In the data rows, the value 128 means zero.
Here is a table of points, one per row:
[ 75 163 125 151 128 109 161 150 103 155 157 139 154 132 101 110 112 138
 134 147 129 143 134 101 108 174 104 121 175 158  92 132 125 103  85 116
 133  82 126 100 120 136 166 118 122 161 108  96]
[107 143 131 134 125 101 116 127 151 139  87 137 128 128 138 115 176 105
 123 100 137 142 130 163 155  87 110  70 120 140 101  74 135 108 170 119
 116 137 126  92 106 115 134 152 125 146 127  87]
[140 124 183  74 152 142 116 128 162 142 117 130 105 139  97 131 152 147
 122 133 128 172 122 113  80 161 120 140 128 129  98 153 127 118 163 103
 137 151 133 125  78 128 166 160 136  90 124 148]
[167 131 128 126 111 123 148 121 139 147 107 145 157 137 131  81 155 126
  80 111  92 106 158 138 128 129 138 137 126  96 143 138 120 145  72 108
 116 146  79 109 107  85 117 118 120 106  73 128]
[105 103  74 133 112 146 110 113 174 138 139  99 110 129 159 111 114 134
 156 121 121 163 119 128 166 137 124 173 129 110 120 158 181 134 137 142
 160 143 135 114 118 123 132 111 152 124  76  91]
[104 149 140 142  89 137 104 107 119  92  89 138 121 125 118 154 126 103
 133 177  85  98 134 140 141 135 132 143 113 151 155 177 128 137 108 119
 115 160 151 105 111 126 144 155 159 127 160  89]
[150 140 154 112 126 124 149 122 181 114 142  91 137 128 133 118 121 178
 137 161  93 117 129 114 120  50  79 112 141 181 124 157 136 116 130 145
 117 128 127 146 176 118 134 124  96 129 118 118]
[123 122 116 141 134 135 142 152 136 121  72 135  85 105 111 116 114 109
 113  94 147 168 139  85 139 122 113 133  89 143 136 146 148 129  92 160
  84  94 135 137 144  96 160 140 128 154 135 168]
[110 104 148 114 137 100 133 142 141 149 103 139 109 142 129 120 131  53
 148 131  84 142  93 123 111 137 166 105 143 175 126 150 122 131 133 157
 144 125 104 169 137 143  80  79 127 117 114 124]
[156 157 140 182 100 100 149 150 119 141 150 126 100 180 150 153 149 133
 171 113 134 113 138  95  95 150 125 130 101 121 171 106 149 148 153 157
 133 143 101 130 108 135 165 111 111 134 138 130]
[129 111 116 141 125 139 114 128  85  99 129 123 120 116 140 135 147 119
 120 147 175 130 132  89 128 133 101  90 203 101 118 141 166 158 126 107
 122 161 115 173 114  88 120 121  98 135 146 123]
[109 143 115  78 138 140 155  96 114 131 166 137 162 118 148 162 156 131
 179  92 137 130 126  90 135 114 150  97  93 130 124 135 104 155  98 115
 104 131 162 122 120 102 134  95 131  87 139 102]
[134 156 152 142 177 183 109 114 110 120 129 148 149 162 100 120 196 124
 133 158 151 164 123 159 143 128 121 136  95 122 154 140 152 146 110 143
 166  98 112 134 173 141 112 137 111 137 126 108]
[146 111 148 130 107 105 146 133 102 123 141 116 129 121 108 118 124 106
 159 137 119 127  65 142 128  84 126 143 113  84  81 136 148 149 126  94
 113  95  85 129 140 128 155 133 180 124 152 135]
[105  91 125 144  89 143 136 117 154 104 101 117 134 100 136 136 135 131
 101 138 131 116 173 137 112 111 150 130 132 121 121 111 104 150 143 127
 192  60 112 121 103 140 160  90  94  92 168 124]
[143 169  97 142 183 166 132 106  90 114  74 121 101 116 127 114  96 161
 160 113 134  80 116 130 120 129 124 121 125 125 103 157 102 125 166 129
 128 110  96 119 100 147 107 104 121 134 108 133]
[115 159 114 113 112 136 173 148 143 108 116 137 157 137 126 121 143 156
 100 133 134 114 120 120 113 111 202 118 140 123 104 126 180 160 150 144
 135 144 172 134 119 158 121 138 145 180 120 162]
[127 111 137 109 111 138 134 187 121 149 122 146 128  97 103 149 168 168
 147  85 122  81 133 147 174 142 102 128 153 146 171 139 142 100 128 108
 169 124 133 160 126 128 127 109 170 142 135 150]
[121 160 140  76 120 162  92 116 153 144 157 137 119 124 115 122 106  73
  96 116 154  68 126 110  97 125  81 158 117 116 132  98 161 127 129 132
 125 117 135 119 119 135 115  90 132 159 143 123]
[128 113 130 125  75 170 123 132 143 144 160 147 134 140 124  98 128 129
 147 118 150 125 121 147 154 125 131 126 157 140 121 137  86 143 130 185
  87 131  94 120 106 158 110 183 126 113 148 130]
[127 153  78 128 125 132 116 159 164 146 117 135 120 117 118 153 121 156
 117 135  90 148 105 151 128 161 104 115 106  98 108 117 113 150 100  97
  96 161 120 161 146 179 131 104  78 143 159 125]
[147 104  92 120  91 117 110 104 118 153 117 154 138 162 100 151 138 113
 153 164 140 136 149 109 129  95 108 105 124  92 123 151  84  98 124 137
 146 124 170 126 125 139 134 113 126 176  95 185]
[145 115 132 120 121  96 107 106 108 176 126 111  67 103 180  87 164 139
 117 130 139  98 150 129  99 147 144 108 121 132 125 140 113 150 121 104
 128 105 155 125 176 157 125 165 149 138 126 109]
[158 145 102 124 106 146 200 137  96 147 128 126 128 105 132 105 121  90
 120 177 144 135 134 137 154 134 105 161  96 170 130  94 131 115 150 109
 133 145 154 180 109 142 135 148 108 102 112 128]
[127 128 141 120 108 120 104 127 123 104 142  77 132 160 101 156  90 136
 100 111 147 119 125 168 142 166 118  75 117 132 126 122 121 177 134 139
 119  98 142 154 136 121 131 131 140 101  69 132]
[105 102 149 164 106 180 122 110  98 144 152 125 115 124 123 138 124 135
  80 120 119 113  79 109 142 132 169 105 114 127 133 129 128  81 148 124
 117 162 115  83 171 127 159 114 102 114 105 140]
[133 113 102 131 128 138  85 127 137  85 129 128 144 152 127  91 120 124
 171 112 109  94 127 124  96 140 153 113 106 142 109  88 156  68  87 103
 146 120 132 165 123 117 132 168 105 114 130 147]
[143 109 123 135 173 115 155 127 120 101 158 188 125 110 154 129 116 107
 108 101  98 119 116 160 102 135 100 110 138  85 135 155 132 118 138 184
 137 129 171 141 122 126 171 143 121 126 130 105]
[164 157 158 191 156 160 124 124 156 157 134 110 142  96 156 169 101 101
 137 121 148 129 151 148 124 123 138 121 139 152  93 119 123 133  88 132
 145 165 142 140 123 117 138 118 160 133 129 165]
[122  88 120 130 122 156 158 161 109  87 139 130  72 148 112 131 114 154
 122 129 124 155 130 137  88 107 104 125 116 132 122  81 101 129 101 127
 149 162 144 102 127 113  71 117 160 126 136 108]
[136 128 124  72 160  86 126 115 110 123 143 144 106 137 145 111  86 150
 120 145 167 129 121 161 162 117 148 117 119 153 136 121 121 134  95 145
 168 169  89 105 107 125 166 114 118 148 161 143]
[108 159 120 107 123 128 130 103 118 154 146 145 114  89 113 137  97 145
 147 155  89 160 179 153 123 140 146 105 145  94 152  96 175 100 146 144
 113 106 112 120 155 112 100 134 148  90 143 155]
[106 106 129  92 125 128 168 110 137 103  95  98 145 141 127 156 130 108
 148 111 164 112 153 161 110 160 135 173 148 108 129 114 105  96 144 140
  99 150  98 137 187 116 143 135 128 146 124 106]
[126 164 163 126  81 106 126  94  98 126 111 116 142 131 169 114 113 133
 132  82 118 161  85 161 128 138 106 167 140 122 134 141 121 129 129 120
 148 120 171 112 131  98  84 129  87 130 146 161]
[151 113 124 117 138 125  99 142  96 143 133 141 146 153 117 139 114 130
 111 113  77 124 167  89 172 139 133 157 132 143  67 110 118 162 168 149
 151 135 120 118 167  97 122 145 125 134 153 119]
[145 120 124 145 134 107 119 143 133 132 137 104 176 101  79  94  94 117
 135  94 165 158 153 115 109 123 148 112 108 120 152 170 126 119 152 107
 149 164 126 123 148 149 103 128 123 129 153  99]
[ 77 136 183 146 143  90 121  87 127 106 116 138 131 108 127 122 122 150
 119 122 123 129 132  64 160 120 114 147 117  98 140  94 103 122 119 140
 141 150 121 171 117 171 115 145 148 119 103 122]
[ 95 145 103 147 167 103 123 153 170  97 170 139 111 110 113  95 154 104
 148 151 131 105 116 125 139 136 126 148 143 129 150 117  79 174 155 101
 129 139 143 101 157  98 128 130 120 112 118 178]
[113  77 150 141 167 143 147 129 147 180 108  84 163 156 143 104 106 148
 125 179 114 112 104 121 138 154 126 111 112 102 165 113 117 127 136 130
 110 110 154 124  98  90 112 134 140 156 169 123]
[145  87 167 142 145 125 112 124 121 118 142 162 108 130 108 126 104 139
 152 124 126 140 157 152 142 105 169 168 153 141 150 113 143 147 129  87
  65 111 165 129 105 151 132  99  91 147 106 114]
[170 107 117 140 135  82 153  86 165 112 136 148 125 121 114 186 138 138
 109 147 160 114 106 114 146 163 130 134 123 145 113 138 158 109 116 116
 129 101 108  92 125 139  69 150 123 121 130 127]
[156 127 110 118 127 138  91 148 126 110  92 160 187 123 184 132 105 141
 122 136 130 162 101 106  96 122 111 127 155 149 177  98 118 142 139 117
 117 112 103 107 149 148 147 135 177 120 101 123]
[158 166 101 116 141 135 121 133 131 123 153  69  96 132 117 160 139 106
 102 109  99 155 110 105 144 104 173 140 161 117 165 123  91 100 124 118
 133  96 124 138 104 123 128 161 132 155 135  97]
[122 113 100 151 144  95  97 113  96 107 148  86 157 124 132 122 188 141
  96 126 118 143 139 154 111 133 114 157 119 164 121 136 133  99 139 157
  77 132 125 125 103 144 129  88 160 112 146 158]
[ 88 137 133 129 142 105 104 208 114 152 129 133 133 151 174 166 114 131
 111 142 161 109 143 135 127  81 140 150 114  98 110 166 133 100 124 125
 117 115 125 124 122 129  97 145 110  80 121 122]
These points spread out most along one direction. Take the direction at right angles to it along which they spread out most. Go by this last direction. Where along it does each point below lie, from 0 to 99? The average is 50, and the first point in the table lies past the average. One standard deviation of the points above along it is 16.
[113  77 150 141 167 143 147 129 147 180 108  84 163 156 143 104 106 148
 125 179 114 112 104 121 138 154 126 111 112 102 165 113 117 127 136 130
 110 110 154 124  98  90 112 134 140 156 169 123] 70
[158 145 102 124 106 146 200 137  96 147 128 126 128 105 132 105 121  90
 120 177 144 135 134 137 154 134 105 161  96 170 130  94 131 115 150 109
 133 145 154 180 109 142 135 148 108 102 112 128] 75
[105 102 149 164 106 180 122 110  98 144 152 125 115 124 123 138 124 135
  80 120 119 113  79 109 142 132 169 105 114 127 133 129 128  81 148 124
 117 162 115  83 171 127 159 114 102 114 105 140] 36
[110 104 148 114 137 100 133 142 141 149 103 139 109 142 129 120 131  53
 148 131  84 142  93 123 111 137 166 105 143 175 126 150 122 131 133 157
 144 125 104 169 137 143  80  79 127 117 114 124] 70
[127 128 141 120 108 120 104 127 123 104 142  77 132 160 101 156  90 136
 100 111 147 119 125 168 142 166 118  75 117 132 126 122 121 177 134 139
 119  98 142 154 136 121 131 131 140 101  69 132] 37
[164 157 158 191 156 160 124 124 156 157 134 110 142  96 156 169 101 101
 137 121 148 129 151 148 124 123 138 121 139 152  93 119 123 133  88 132
 145 165 142 140 123 117 138 118 160 133 129 165] 46
[158 166 101 116 141 135 121 133 131 123 153  69  96 132 117 160 139 106
 102 109  99 155 110 105 144 104 173 140 161 117 165 123  91 100 124 118
 133  96 124 138 104 123 128 161 132 155 135  97] 63
[109 143 115  78 138 140 155  96 114 131 166 137 162 118 148 162 156 131
 179  92 137 130 126  90 135 114 150  97  93 130 124 135 104 155  98 115
 104 131 162 122 120 102 134  95 131  87 139 102] 23
[146 111 148 130 107 105 146 133 102 123 141 116 129 121 108 118 124 106
 159 137 119 127  65 142 128  84 126 143 113  84  81 136 148 149 126  94
 113  95  85 129 140 128 155 133 180 124 152 135] 51
[145 115 132 120 121  96 107 106 108 176 126 111  67 103 180  87 164 139
 117 130 139  98 150 129  99 147 144 108 121 132 125 140 113 150 121 104
 128 105 155 125 176 157 125 165 149 138 126 109] 50
[122 113 100 151 144  95  97 113  96 107 148  86 157 124 132 122 188 141
  96 126 118 143 139 154 111 133 114 157 119 164 121 136 133  99 139 157
  77 132 125 125 103 144 129  88 160 112 146 158] 54
[105  91 125 144  89 143 136 117 154 104 101 117 134 100 136 136 135 131
 101 138 131 116 173 137 112 111 150 130 132 121 121 111 104 150 143 127
 192  60 112 121 103 140 160  90  94  92 168 124] 22
